Each row has a name. Each question is about the rows just above it.

[2.61 2.22 -5.22 -5.25 4.20 0.48 -0.43 3.05 -5.50] : z_383
[2.61 2.22 -5.22 -5.25 4.20 0.48 4.19 -1.74 -5.50] : z_826
[-8.02 4.68 6.70 -1.89 -8.04 -1.15 0.53 -5.02 3.83] : z_840
[6.70 -1.89 -8.02 -8.04 -1.15 4.68 4.20 -1.74 -7.74] : z_859
[-8.02 4.68] with +1 step of 0.01 on every entry:
[-8.01 4.69]
What is the next entry after [6.70 -1.89 -8.02 -8.04 -1.15 4.68]?
[4.20]
After [4.20 -1.74], its row goes on with
[-7.74]

[-1.14 0.94 0.11 -1.26 0.37 5.27] : z_859
[2.33 1.81 1.45 -3.17 -0.39 -0.45] : z_776
[-1.14 2.10 3.18 0.94 2.77 2.90] : z_450
[2.33 3.18 2.10 -3.17 3.40 3.39] : z_826
[1.34 1.86 0.11 -1.26 0.38 0.41] : z_688
Give the next entry after [-1.14 2.10 3.18 0.94].
[2.77]
Go on from [0.11 -1.26 0.38] to the end of its row.
[0.41]
What is the next entry after [2.10 3.18]?
[0.94]
The next entry after [3.18 0.94 2.77]:
[2.90]

[0.12 1.37 0.81 3.13 1.43 2.13 2.90 -1.51 1.61 3.60 0.32 -1.54 -4.94 -1.00 2.90 3.88 -0.66 1.03 -1.44 0.85 -2.08 -1.76 1.20 1.04 4.12 0.25 0.14 -0.17 -0.02 -1.70 0.68 1.31 -1.00 -3.60 2.99 4.74 -2.51 -2.56 -1.68 0.32 1.55]  z_826
[-3.69 3.16 3.23 -0.38 -5.40 0.19 -0.55 3.67 1.10 0.86 -0.23 -1.09 -0.16 -2.09 0.99 0.24 1.02 0.96 1.15 3.67 1.09 2.97 1.89 1.67 1.81 2.62 1.14 -2.38 -1.53 0.66 -2.39 0.70 -0.55 -0.03 -5.53 -0.57 -0.78 1.79 2.53 -0.43 -0.23]  z_681
[0.39 -2.58 -1.07 -2.26 -1.73 -5.03 -2.82 0.81 -1.97 -1.24 1.10 2.13 4.93 -1.42 -0.50 -3.78 0.17 -0.19 1.23 -1.26 2.17 2.87 -1.20 -0.54 -5.41 -0.97 -0.37 -0.76 -1.07 0.60 0.62 -2.99 1.00 1.71 -1.98 -3.45 2.66 1.54 1.97 0.16 -1.04]  z_688
[-1.04 0.60 0.62 -2.99 1.00 1.71 -1.98 -3.45 2.66 1.54 -2.51 -2.01 0.20 1.46 -3.82 1.07 0.82 -0.68 0.61 1.08 -1.19 -0.32 0.23 0.08 3.15 0.42 1.46 -0.18 0.06 1.81 -3.61 2.73 -1.96 4.16 -4.73 -3.43 -2.60 2.86 0.97 -0.98 -0.68]  z_840
[1.23 5.57 -3.08 1.57 -1.20 -1.48 -1.73 -3.16 -2.24 0.06 -0.63 0.31 4.17 -0.47 -3.14 0.35 -0.14 0.77 0.09 -2.74 -2.47 1.04 -1.87 -0.43 -1.99 -4.18 0.50 -1.05 -0.68 0.29 -1.47 -1.68 -3.22 5.18 -2.84 -4.49 -1.92 2.40 1.39 -1.07 -0.21]  z_641
[0.35 6.06 -2.24 2.05 -2.31 -1.69 -1.39 -2.49 -1.65 -1.10 -0.83 -0.34 3.46 -1.28 -2.39 1.08 -0.01 1.27 0.31 -1.92 -2.67 1.55 -1.18 0.20 -0.83 -2.33 0.80 -1.85 -1.01 0.27 -2.15 -1.85 -3.61 4.80 -3.27 -1.78 -2.83 2.52 1.66 -0.72 -0.01]  z_450
[0.46 6.37 -2.22 1.23 -1.33 0.48 -1.51 -1.96 -1.52 -1.53 -1.55 -0.57 3.31 0.32 -4.12 0.61 0.17 0.31 0.54 -1.76 -2.41 0.42 -1.47 -0.41 -0.55 -4.27 1.04 -0.67 -0.54 0.79 -2.63 -0.66 -3.08 5.78 -3.38 -3.93 -2.64 3.02 1.27 -1.73 -0.47]  z_383
[1.04 -0.70 -0.54 0.79 -2.63 -0.66 -3.08 5.78 -3.38 -3.93 0.29 2.13 3.45 1.81 -2.05 -4.19 -0.04 -1.73 0.89 -2.03 2.68 -0.06 -1.78 -1.71 -4.46 -0.64 -0.92 1.57 0.87 0.90 1.29 -1.23 2.44 1.41 0.87 -2.31 3.70 0.63 -0.10 -0.20 -1.34]  z_983
Move every entry of [-4.73] by -1 step of 0.01.
[-4.74]
Give the next entry after [-1.07 0.60 0.62 -2.99 1.00 1.71 -1.98 -3.45 2.66 1.54].
[1.97]
Give the next entry after [3.46 -1.28 -2.39 1.08 -0.01 1.27 0.31 -1.92 -2.67 1.55].
[-1.18]
The next entry after [0.50 -1.05 -0.68 0.29 -1.47]:
[-1.68]
Give the next entry after [1.04 -0.67 -0.54 0.79 -2.63 -0.66 -3.08 5.78 -3.38 -3.93].
[-2.64]

[-6.22 2.18 -1.10 2.76 4.34 -6.02 -4.97 -3.70 1.49 2.48 3.31 3.46 -3.75 -2.38 0.92 2.89 -0.48 -2.69 2.65 1.68 4.34 -5.22 1.60 5.14 -2.23 -0.83 6.18 0.99 2.29 -1.74 2.79 3.81 2.81 3.11 -1.34 -1.54 6.73 4.00 0.78 -6.06 0.65 -0.89 4.08 -1.02 -3.75 -1.17 -2.10 0.49 6.55]  z_641
[5.43 -2.80 5.33 3.16 -0.12 -1.50 1.22 -1.22 -3.94 -2.49 3.44 3.46 -3.51 1.95 3.10 -0.91 -3.73 5.09 2.29 0.25 -0.12 2.37 2.84 -0.82 -5.91 0.16 -7.35 1.07 4.57 -4.14 0.92 1.94 -1.42 -3.30 -0.03 1.05 5.76 2.56 1.10 5.12 1.69 -0.64 -4.20 -1.34 -2.98 2.84 -4.81 -1.19 -3.37]  z_681
[-2.84 7.23 -1.13 3.57 -1.57 2.05 -3.87 -1.33 3.19 -0.26 4.20 3.46 3.80 3.31 -1.62 -2.52 2.74 -3.24 3.03 2.89 -1.57 0.76 -0.67 -5.96 3.16 0.90 5.20 -5.93 -6.10 -0.55 -0.26 2.59 -0.15 4.52 -2.19 2.53 5.96 1.97 -0.52 -0.75 0.09 -1.70 5.94 1.82 0.96 -0.19 6.05 -3.08 4.60]  z_840
[3.26 -0.61 5.41 5.32 1.68 -4.02 -0.76 -3.49 -4.23 -2.09 6.66 3.46 -4.98 2.04 2.64 -1.70 -3.84 3.07 4.46 1.71 1.68 1.02 4.26 0.11 -5.92 0.03 -4.25 -0.08 4.81 -4.26 1.76 3.82 -0.11 -1.52 -1.37 1.52 5.93 5.03 1.55 2.78 2.55 -1.24 -2.38 -1.73 -4.14 2.56 -5.49 -0.71 -0.47]  z_383
[5.03 -5.25 3.73 0.30 0.55 -2.17 2.96 -0.43 -3.98 -1.84 -0.63 3.46 -4.10 -0.67 2.35 1.47 -3.38 4.96 -0.44 -1.30 0.55 1.22 2.34 2.52 -5.63 -0.33 -7.74 3.81 5.30 -2.38 0.92 -0.65 -0.06 -4.73 1.28 -0.72 5.91 0.86 0.98 4.15 1.51 0.41 -6.06 -1.42 -2.79 1.12 -6.47 1.45 -5.07]  z_826
Shift each entry of [-7.35] by +1 times 0.01:
[-7.34]
Move every entry of [3.46 -4.98] by -1 step of 0.01.
[3.45 -4.99]
[-1.73] with -1 step of 0.01 on every entry:
[-1.74]

[1.62 2.51 -3.15 -7.16 -1.54 -4.06 2.61 3.08 -2.41 -7.59] = z_681
[1.61 2.51 -3.15 -0.16 3.13 -0.55 -2.97 -3.37 -1.84 0.40] = z_641
[1.55 1.78 -6.68 4.93 2.36 3.19 -6.61 -6.47 5.89 6.41] = z_859
[2.88 5.25 4.69 -7.17 4.19 -4.99 -1.08 -0.67 -2.05 -4.37] = z_840
The next entry after [-6.68 4.93 2.36 3.19]:
[-6.61]
Shift each entry of [-3.15] by +1 times 0.01:
[-3.14]
Give the next entry after [4.93 2.36 3.19 -6.61 -6.47 5.89].
[6.41]
The next entry after [2.88 5.25]:
[4.69]
After [1.61 2.51 -3.15], its row goes on with
[-0.16 3.13 -0.55 -2.97 -3.37 -1.84 0.40]
The next entry after [1.62 2.51 -3.15]:
[-7.16]
Move every entry of [1.62 2.51 -3.15 -7.16] by +1 step of 0.01.
[1.63 2.52 -3.14 -7.15]

[0.00 1.98 -0.08 1.14 0.73 0.02 -0.30 0.20 0.10 0.26 0.05 -0.02 -0.03 0.23 -0.25 0.27 0.23 -0.78 -4.15]  z_136
[0.61 0.32 -0.13 1.14 0.73 0.02 -0.30 0.20 0.10 0.26 0.05 -0.02 -0.03 0.23 -0.25 0.27 0.23 -0.78 1.40]  z_776
[0.75 0.28 -0.16 -0.35 -0.34 0.27 0.03 0.33 0.25 0.14 0.09 0.15 -0.09 -0.23 0.07 0.17 -0.39 -7.40 -0.59]  z_688
[0.72 -0.02 1.00 -0.34 -5.00 -0.36 0.07 0.26 0.38 0.07 0.00 0.28 -0.28 -2.89 0.07 0.25 0.23 2.54 -3.92]  z_859
[0.40 0.18 0.87 -2.02 -4.28 0.27 0.04 0.23 0.03 0.99 0.05 -0.16 0.01 1.98 -0.08 0.19 -0.18 -3.78 4.97]  z_641
Go on from [0.72 -0.02 1.00 -0.34 -5.00] to the end of its row.
[-0.36 0.07 0.26 0.38 0.07 0.00 0.28 -0.28 -2.89 0.07 0.25 0.23 2.54 -3.92]
Move every entry of [-0.30 0.20 0.10 0.26] by -1 step of 0.01.
[-0.31 0.19 0.09 0.25]
Go on from [0.27 0.04] to the end of its row.
[0.23 0.03 0.99 0.05 -0.16 0.01 1.98 -0.08 0.19 -0.18 -3.78 4.97]
What is the next entry after [0.01 1.98 -0.08]?
[0.19]

[5.16 -3.96 -5.07 3.06 0.68 -1.73 -0.74 -3.46]  z_688
[3.37 -3.95 -4.80 0.77 -0.66 -2.07 -0.14 0.36]  z_859
[5.19 -3.94 -5.05 3.05 0.66 -1.77 -0.71 -3.40]  z_826
[4.76 -4.92 -4.51 0.10 -2.03 -1.34 0.48 0.16]  z_776
[5.96 -7.11 -3.69 2.62 -0.66 -2.08 1.07 0.34]  z_641
[5.21 -3.98 -5.04 3.10 0.66 -1.75 -0.72 -3.41]  z_369
[6.59 -4.91 -4.68 2.41 -1.34 -1.87 -0.09 -3.65]  z_840
[7.06 -5.81 -3.79 4.10 -1.28 -0.88 0.24 -0.43]  z_681
[5.46 -4.61 -4.73 0.82 2.42 -0.62 1.77 -0.61]  z_450
[5.71 -3.47 -4.47 3.15 0.63 0.67 0.19 0.63]  z_136
[6.60 -3.34 -4.87 2.33 1.84 0.48 1.01 -1.45]  z_983
[7.82 -5.70 -4.22 3.27 -0.08 -1.10 1.09 -2.50]  z_383
The rest of the row after [-0.66 -2.08]:
[1.07 0.34]
[-3.98 -5.04 3.10] with -1 step of 0.01 on every entry:
[-3.99 -5.05 3.09]

[5.29 -6.46 0.51 7.00 3.18 0.37 5.07 -0.58 -7.94] = z_688
[-0.83 4.84 -0.13 1.27 0.37 3.18 -0.46 -0.57 -7.94] = z_681
[0.37 1.27 -0.13 4.84 -0.83 3.18 -0.46 -0.57 -7.94] = z_776
Give the next entry after [-0.83 4.84 -0.13 1.27].
[0.37]
Give the next entry after [-0.83 4.84 -0.13 1.27 0.37].
[3.18]
The next entry after [0.37 3.18]:
[-0.46]
Move every entry of [-6.46 0.51] by -1 step of 0.01.
[-6.47 0.50]
Move every entry of [1.27] by +1 step of 0.01.
[1.28]
What is the next entry after [1.27 -0.13 4.84 -0.83 3.18]?
[-0.46]
The rest of the row after [1.27 0.37 3.18]:
[-0.46 -0.57 -7.94]

[-3.70 -2.13 -2.60 4.98 -6.34 -0.30 -0.41 3.91 1.54 -3.88] -> z_859
[-3.70 -2.13 -2.60 4.98 -6.34 -0.30 -0.41 3.91 1.54 0.35] -> z_776
[-0.17 -0.15 0.44 0.65 -0.37 0.74 1.17 0.28 -0.28 -0.78] -> z_983
[-2.60 4.98 -6.34 -0.30] with +1 step of 0.01 on every entry:
[-2.59 4.99 -6.33 -0.29]
Give the next entry after [0.74 1.17 0.28].
[-0.28]

[1.44 -1.78 0.95 0.77 -2.09 1.15 0.73 0.33 4.64 -3.16] = z_859
[-0.63 -2.54 -0.51 1.81 -2.27 0.10 3.81 0.56 6.68 -3.66] = z_641
[1.44 -2.17 0.95 0.77 -2.09 1.15 0.73 0.33 4.64 -3.16] = z_840
[1.81 -2.27 0.10 3.80 0.56 6.68 3.28 -0.16 2.57 -5.81] = z_983
[1.20 -0.97 1.43 0.95 -2.40 0.61 -0.44 0.32 4.82 -2.54] = z_450
[-0.95 -4.12 0.30 2.78 -1.26 -0.92 3.28 -0.15 2.57 -5.81] = z_681
[3.80 0.56 6.68] with +1 step of 0.01 on every entry:
[3.81 0.57 6.69]
Go on from [-0.44 0.32] to the end of its row.
[4.82 -2.54]
Move every entry of [3.28] by -1 step of 0.01.
[3.27]
Move every entry of [-0.95 -4.12 0.30 2.78] by +1 step of 0.01.
[-0.94 -4.11 0.31 2.79]
The next entry after [1.81 -2.27 0.10 3.81 0.56 6.68]:
[-3.66]

[-1.13 1.64 0.96 -1.20 3.39 2.66 -0.65 3.62 5.32] = z_826
[1.27 2.96 -0.29 0.96 -6.03 -4.16 1.23 3.86 -0.41] = z_840
[-6.87 6.72 -0.84 -7.72 0.71 -1.07 -2.13 1.05 0.41] = z_450
[1.88 2.02 0.10 0.10 2.90 1.25 0.63 -1.45 -2.38] = z_136
[-0.60 1.61 2.17 1.17 1.55 8.06 0.81 0.84 -2.12] = z_983
[3.85 2.02 0.10 0.10 2.90 1.25 0.63 -1.45 -2.38] = z_641
[-6.87 6.72 -0.84 -7.72 0.71 7.39 1.22 1.47 0.60] = z_369
Whose row is [-6.87 6.72 -0.84 -7.72 0.71 -1.07 -2.13 1.05 0.41]?
z_450
Shift each entry of [2.02 0.10 0.10 2.90] by +1 times 0.01:
[2.03 0.11 0.11 2.91]

[-2.88 -1.65 4.17 2.14 0.54 5.04 -1.48 0.54 -0.36] : z_859
[-3.46 -2.39 -1.64 1.02 0.45 -1.55 3.41 5.44 -0.39] : z_369
[-1.36 -1.95 -0.41 -1.76 0.31 0.01 -0.18 1.20 0.26] : z_641
[1.16 -1.65 4.17 2.14 0.54 5.03 -2.23 6.28 1.96] : z_688
After [-1.65 4.17 2.14 0.54 5.03], its row goes on with
[-2.23 6.28 1.96]
Go on from [0.45 -1.55 3.41 5.44] to the end of its row.
[-0.39]
Move every entry of [2.14] by -1 step of 0.01.
[2.13]
Shift each entry of [-2.23 6.28] by -1 times 0.01:
[-2.24 6.27]

